(in the rows, 128 means zero)
Rotation paths and how fast each direction turns (deg/step):
Each turn is a multiple of 5 degrees from 10 to 175, or 0.
Each row of a path follows its step; steps can be skipped.
path 1
step 0: [126 128 126 121 121 129 130 127 122 131 130 135 133 131 126 123 141 128
 122 137 122 134 129 130 125 130 140 118 130 122 128 123 128 127 132 114
 119 123 124 130 127 128 123 131 130 121]
step 4: [127 137 129 127 119 132 139 130 130 121 129 129 136 129 120 130 131 131
 135 126 127 132 132 123 132 135 127 133 130 141 129 125 117 132 129 121
 128 122 133 134 139 129 126 129 135 123]
step 6: [131 136 129 125 121 137 129 128 123 124 126 130 134 122 132 135 137 119
 126 133 125 130 142 129 133 125 131 128 127 128 125 128 126 138 128 124
 122 123 130 139 121 134 128 134 116 124]
step 7: [138 132 135 117 124 126 130 132 125 134 135 133 136 130 123 130 129 118
 123 132 129 128 137 124 129 123 128 132 129 132 127 131 130 127 127 119
 126 114 125 132 135 135 125 132 128 116]
step 9: [136 128 126 121 120 125 132 117 127 122 127 129 125 129 127 124 126 127
 123 133 121 123 137 145 128 125 132 126 125 133 129 136 127 129 133 120
 113 125 130 125 126 131 131 130 126 126]
step 10: [131 141 131 120 119 128 139 123 134 131 132 135 122 132 124 121 125 130
 127 133 129 126 132 126 125 136 131 121 126 130 139 134 131 132 125 123
 118 117 133 131 129 127 131 128 129 127]
step 11: [130 132 117 123 125 139 140 130 133 126 139 130 129 137 120 115 131 132
 128 117 127 133 127 130 127 131 135 122 126 133 129 133 127 129 130 123
 127 126 129 132 127 132 132 128 128 122]
step 13: [131 132 120 127 120 140 126 131 125 127 125 139 133 124 127 129 133 121
 121 131 131 129 129 130 130 136 123 125 133 129 140 137 124 129 129 129
 123 123 125 141 138 130 129 129 132 120]
step 20: [138 128 130 125 129 138 135 124 135 114 131 131 130 122 124 120 122 126
 121 125 129 131 125 123 128 125 133 128 133 130 134 134 120 131 136 125
 120 117 126 127 133 130 122 130 135 128]
step 23: [129 134 125 122 120 142 134 124 130 120 136 134 133 123 115 133 130 129
 130 124 134 135 131 123 127 125 131 129 128 130 131 126 126 128 125 117
 132 123 127 138 127 132 133 136 122 122]
Speeds:
[129 125 128 130 131 128 127 127 127 127 129 129 128 126 129 128 127 127
 126 129 128 125 127 129 129 126 127 129 129 129 127 130 129 126 127 129
 125 125 130 130 128 128 125 127 132 126]
60
[127 129 125 129 130 127 126 131 128 128 124 128 129 128 126 128 130 130
 127 127 125 125 125 128 129 129 128 126 127 125 130 126 129 130 128 125
 128 128 129 128 130 129 127 128 129 128]
25
[128 127 128 128 127 127 128 127 128 130 126 129 130 127 126 131 129 129
 127 128 129 131 129 129 124 124 126 131 130 125 129 128 128 131 128 128
 129 128 126 129 127 130 127 129 129 128]
45
[126 131 129 128 128 130 125 128 128 127 127 129 126 128 127 127 130 127
 129 131 132 127 126 127 128 127 128 130 126 128 131 128 127 128 127 126
 125 127 126 126 127 126 125 131 127 125]
110
path 2
step 0: [129 136 123 124 127 126 129 126 122 122 127 131 122 126 125 132 124 118
 121 123 131 129 131 134 129 141 119 134 122 133 125 139 132 122 136 135
 132 118 123 128 128 131 121 132 135 127]
step 5: [126 126 123 127 123 130 128 121 125 128 126 135 125 121 124 130 125 129
 126 125 127 121 129 126 133 129 126 124 138 137 131 137 126 130 124 127
 129 128 123 119 123 130 112 137 142 124]
step 6: [126 132 125 114 123 134 137 132 122 122 122 126 125 132 132 126 127 131
 129 126 125 119 120 124 135 141 124 126 124 134 135 130 126 133 128 134
 125 128 128 137 127 129 125 134 127 118]
step 7: [139 133 124 127 132 134 126 129 118 122 126 136 127 117 137 119 116 129
 121 132 133 129 121 125 133 132 124 134 121 130 127 133 132 130 127 128
 133 124 130 130 131 130 123 124 125 133]
step 10: [129 124 120 128 125 130 138 129 121 125 141 137 126 127 128 123 124 131
 124 127 135 122 115 129 136 125 122 133 132 138 128 130 121 119 128 133
 125 131 130 128 131 128 124 123 130 124]
step 12: [124 131 126 122 128 137 130 117 127 131 125 133 127 127 131 126 118 125
 120 125 131 125 137 123 134 143 123 134 129 125 132 133 126 129 122 130
 138 129 121 129 122 134 130 125 138 128]
step 18: [133 124 132 131 125 130 137 132 126 135 125 137 120 125 129 119 126 126
 124 124 131 126 119 118 132 136 122 132 129 135 126 129 125 141 122 136
 129 124 120 132 126 131 124 132 127 120]
step 19: [132 128 121 120 124 128 134 128 120 122 130 133 128 130 135 130 121 121
 130 130 130 126 121 124 128 134 121 138 122 126 125 139 134 118 116 129
 126 132 119 126 129 134 121 127 131 128]
step 20: [133 133 121 126 134 125 136 115 127 130 127 134 130 130 131 130 117 130
 134 134 128 123 128 129 124 139 119 119 126 130 131 136 124 128 129 128
 128 118 135 136 123 132 127 120 129 131]
step 21: [129 134 130 131 121 133 128 119 130 124 132 137 129 113 119 131 120 126
 125 125 126 121 129 124 134 128 117 133 133 134 124 132 124 130 129 135
 133 125 132 131 122 122 123 129 135 122]
Speeds:
[129 131 129 125 130 128 129 126 126 126 129 128 130 126 128 126 128 134
 128 128 127 129 128 127 126 128 127 127 125 126 127 130 127 127 126 128
 127 130 127 128 127 127 130 127 127 131]
85
[128 128 126 128 131 125 126 129 125 128 129 129 129 129 130 129 126 130
 128 130 127 128 126 130 129 127 127 131 130 126 128 126 130 128 126 132
 129 130 128 127 131 127 128 127 129 126]
120
[130 126 126 128 126 126 127 125 129 127 128 129 129 128 129 127 129 126
 126 125 129 131 128 130 126 131 129 128 128 126 129 130 132 129 127 128
 127 128 125 127 131 129 129 127 127 128]
95
[128 130 127 128 130 126 129 127 127 126 126 127 128 129 130 129 129 128
 126 128 133 127 127 130 130 127 127 128 128 129 128 128 128 125 131 128
 126 125 131 129 129 127 126 125 126 130]
110
[131 129 127 127 127 131 129 131 129 129 129 129 128 129 129 128 127 126
 126 132 131 127 127 127 126 128 131 130 125 127 128 130 128 128 127 128
 126 130 130 128 130 129 129 129 127 128]
90
path 3
step 0: [135 134 136 121 130 120 125 128 127 125 129 124 129 127 124 128 118 118
 129 136 125 129 134 131 131 135 131 125 132 125 122 137 126 134 128 133
 118 124 132 133 131 130 121 122 134 126]
step 1: [121 136 134 127 130 133 129 115 134 133 126 129 130 131 123 128 127 123
 117 123 127 130 134 124 132 122 123 123 132 127 121 125 122 120 127 132
 132 122 117 125 124 129 134 131 128 127]
step 2: [128 118 135 129 134 123 125 131 130 124 136 126 129 136 129 125 134 128
 132 130 134 131 133 125 129 120 118 116 131 120 135 132 139 132 127 123
 126 132 128 126 131 126 131 126 123 133]
step 3: [124 138 127 127 129 128 125 128 128 138 126 128 125 134 131 134 125 118
 133 135 126 131 124 133 133 124 124 139 125 126 140 129 126 124 134 135
 129 125 131 130 139 123 125 132 123 130]
step 6: [128 127 133 120 116 131 127 128 133 123 134 123 128 132 130 129 126 124
 128 131 130 128 130 130 145 125 128 128 128 121 120 135 126 128 136 136
 126 125 116 123 128 132 127 129 127 128]
step 7: [118 123 128 131 130 123 122 122 135 138 126 129 125 124 121 127 132 122
 123 125 124 130 127 121 128 124 117 119 133 125 135 134 130 132 128 133
 122 128 129 135 128 126 130 128 135 131]
step 11: [124 125 124 131 117 123 128 127 126 115 129 127 123 128 128 135 133 126
 131 128 125 118 130 129 142 123 129 119 136 132 133 126 126 124 123 130
 129 120 122 129 134 128 131 128 132 126]
step 12: [130 124 121 114 127 122 129 126 133 130 130 124 125 129 132 123 132 128
 128 124 128 136 130 119 135 136 114 133 127 128 129 135 125 131 131 132
 119 129 125 130 129 133 124 135 130 134]
step 14: [129 126 135 123 124 130 130 128 127 127 133 132 135 129 127 138 124 129
 126 123 134 128 127 128 123 118 120 122 125 134 136 124 120 124 125 127
 128 120 128 134 120 134 135 132 120 137]
step 22: [123 123 134 128 125 133 135 121 130 118 122 126 128 122 126 125 128 123
 131 132 123 127 124 122 126 133 129 135 116 126 126 123 130 127 136 141
 131 127 123 129 134 130 132 137 125 129]
Speeds:
[130 126 130 127 127 126 126 125 127 129 127 127 127 128 127 126 131 129
 127 132 130 130 129 131 126 129 127 128 128 128 129 127 129 127 130 127
 125 129 131 128 128 126 129 127 131 127]
140
[127 132 129 127 127 125 129 129 130 131 127 129 127 130 129 127 129 129
 128 127 129 127 126 127 130 128 126 132 128 126 127 124 126 125 129 126
 126 129 127 126 125 128 129 127 126 127]
160
[127 125 127 129 127 128 124 127 128 130 128 129 129 128 127 129 126 130
 132 125 128 130 130 127 130 130 126 130 127 128 130 127 131 127 128 127
 127 126 126 129 130 127 127 127 128 125]
80
path 4
step 7: [129 133 127 135 132 127 126 126 131 122 122 137 125 124 121 141 132 132
 130 137 114 135 129 132 125 119 132 128 118 132 126 127 121 127 131 142
 127 130 134 122 133 125 126 126 124 128]
step 10: [139 124 139 123 126 131 123 122 123 131 121 128 128 133 133 137 135 125
 137 135 124 135 121 122 130 134 129 135 131 121 129 121 133 130 121 124
 126 131 134 128 119 128 131 121 122 126]
step 11: [124 113 122 134 132 123 122 127 126 127 114 121 123 127 131 128 127 131
 127 131 123 134 123 127 130 121 119 122 116 134 128 124 134 125 129 125
 127 120 127 136 129 129 129 127 125 121]
step 12: [121 128 130 124 131 123 139 138 122 143 122 138 127 127 132 137 130 138
 130 138 122 121 121 133 134 127 128 124 130 130 126 134 129 124 126 128
 124 126 133 124 124 133 129 127 130 126]
step 13: [133 120 131 128 132 130 120 123 118 127 123 136 129 121 125 127 135 132
 121 128 127 130 130 143 127 130 123 124 131 127 123 123 129 126 136 119
 129 126 131 126 132 130 131 130 131 146]
step 18: [135 122 125 132 125 131 121 133 114 128 135 134 131 124 131 139 131 130
 128 139 130 130 133 119 126 127 133 132 122 130 123 126 142 134 130 133
 128 126 128 131 124 130 122 124 122 137]
step 19: [138 120 131 126 118 134 124 132 128 137 127 128 124 123 130 126 135 126
 127 123 119 140 119 137 130 130 130 129 123 137 130 134 128 126 127 126
 127 129 134 140 123 131 127 128 124 120]
step 20: [120 128 129 132 124 130 122 124 129 129 121 137 115 124 131 134 135 134
 131 134 129 125 132 131 131 124 127 119 128 134 120 124 136 134 133 129
 129 130 124 128 128 137 128 131 140 115]
step 23: [135 125 127 127 138 116 137 129 123 126 128 135 124 130 127 134 129 122
 132 135 120 134 131 128 124 125 138 134 135 136 128 122 129 119 127 134
 126 134 129 139 131 134 130 122 130 125]
step 24: [134 119 127 134 126 128 122 132 126 123 118 135 119 127 123 135 124 126
 139 118 131 132 124 132 124 122 128 117 130 120 120 137 127 122 132 134
 130 125 132 126 126 134 128 128 122 132]
Speeds:
[126 127 127 126 126 129 129 128 127 127 127 130 126 127 129 128 126 127
 125 128 128 125 128 127 132 128 127 128 128 128 125 127 125 126 128 128
 130 128 130 127 126 126 126 128 131 131]
85
[125 130 128 130 130 129 129 127 131 130 125 129 127 128 128 128 127 129
 126 129 129 127 127 130 132 126 127 127 125 125 129 127 128 130 129 130
 126 129 128 128 129 128 129 129 125 127]
80
path 5
step 3: [118 131 120 123 135 136 126 124 122 126 122 124 121 123 126 123 133 127
 114 123 134 135 129 127 132 126 131 124 135 132 132 133 118 129 132 127
 134 120 130 130 134 131 129 124 134 125]
step 4: [123 130 132 128 130 133 123 117 125 132 118 127 128 127 127 127 125 126
 128 130 122 129 124 124 120 131 127 142 133 128 124 129 128 133 123 130
 128 115 123 138 129 128 120 116 130 133]
step 9: [131 123 132 137 128 128 120 122 130 120 126 140 126 128 119 124 116 121
 121 137 125 128 127 125 128 127 135 133 132 135 123 121 125 127 129 129
 132 124 133 130 120 124 125 122 122 129]
step 14: [132 128 119 128 128 128 126 127 131 134 127 144 135 130 126 125 124 138
 127 129 132 134 126 123 132 134 133 125 131 124 117 119 124 121 126 131
 128 122 136 127 129 133 125 121 126 118]
step 16: [125 125 133 132 139 124 138 130 129 132 131 123 134 125 127 127 124 119
 123 124 122 122 125 127 129 126 127 126 133 123 134 127 120 136 134 131
 127 128 123 138 124 128 116 128 132 116]
step 17: [128 135 135 136 127 137 135 132 121 128 128 139 129 128 126 130 130 115
 122 121 128 127 126 132 132 122 135 131 133 141 128 130 125 134 130 136
 124 128 128 123 134 127 127 121 133 126]
step 21: [131 134 128 137 128 138 127 133 124 129 128 124 126 126 128 127 133 121
 118 128 124 125 132 126 128 126 132 126 126 133 128 120 120 136 128 128
 128 126 131 145 134 134 131 116 135 122]
step 22: [124 134 132 133 121 134 123 122 129 133 124 138 129 127 131 126 131 131
 129 122 126 142 120 131 119 130 128 132 129 134 132 125 122 130 120 139
 121 128 132 138 126 125 128 128 135 125]
step 23: [119 122 122 131 124 122 134 126 129 129 131 136 131 115 121 115 129 133
 123 127 135 128 130 130 118 127 129 131 122 131 133 131 125 123 128 133
 130 123 136 128 118 128 122 124 125 133]
step 24: [123 133 125 126 133 129 128 125 129 117 125 132 136 131 130 124 128 131
 121 131 124 116 129 131 130 123 126 119 132 126 130 129 130 127 120 126
 128 129 127 127 116 122 112 118 126 131]
Speeds:
[129 131 129 127 127 129 127 129 129 127 128 130 129 127 128 130 127 127
 131 127 127 128 125 126 127 129 129 127 130 127 128 125 128 126 130 124
 127 127 126 128 126 126 127 123 128 128]
145
[128 128 127 128 126 130 131 129 129 127 130 128 129 127 127 125 130 127
 129 127 130 128 131 125 129 127 127 125 128 127 127 128 130 129 131 128
 129 124 130 128 128 131 129 127 131 128]
160
[128 128 127 127 128 127 130 127 126 128 128 126 127 126 129 129 128 127
 129 129 126 126 131 127 127 129 124 129 130 128 129 132 127 128 128 128
 130 126 127 128 127 125 125 126 127 126]
90
[131 127 126 130 128 126 125 132 126 128 128 130 127 129 131 128 129 130
 127 129 128 128 129 129 129 127 130 130 128 125 129 129 128 128 130 127
 127 125 130 131 128 125 128 130 130 127]
55
[128 124 128 129 128 129 129 124 129 127 128 127 127 129 130 128 129 129
 127 129 125 130 124 129 130 127 128 131 129 126 126 130 127 127 132 126
 129 128 128 127 129 129 129 126 127 128]
10
[127 129 128 126 128 129 128 127 122 128 130 129 127 125 129 127 129 128
 128 126 125 128 127 129 124 128 130 127 128 127 128 129 129 131 129 127
 126 129 129 128 131 130 126 127 128 126]
20
[128 130 128 127 131 128 130 129 126 129 124 129 132 128 127 128 124 129
 128 128 128 130 130 127 128 128 130 129 127 126 128 130 129 127 131 129
 129 130 126 127 129 129 130 127 130 127]
25
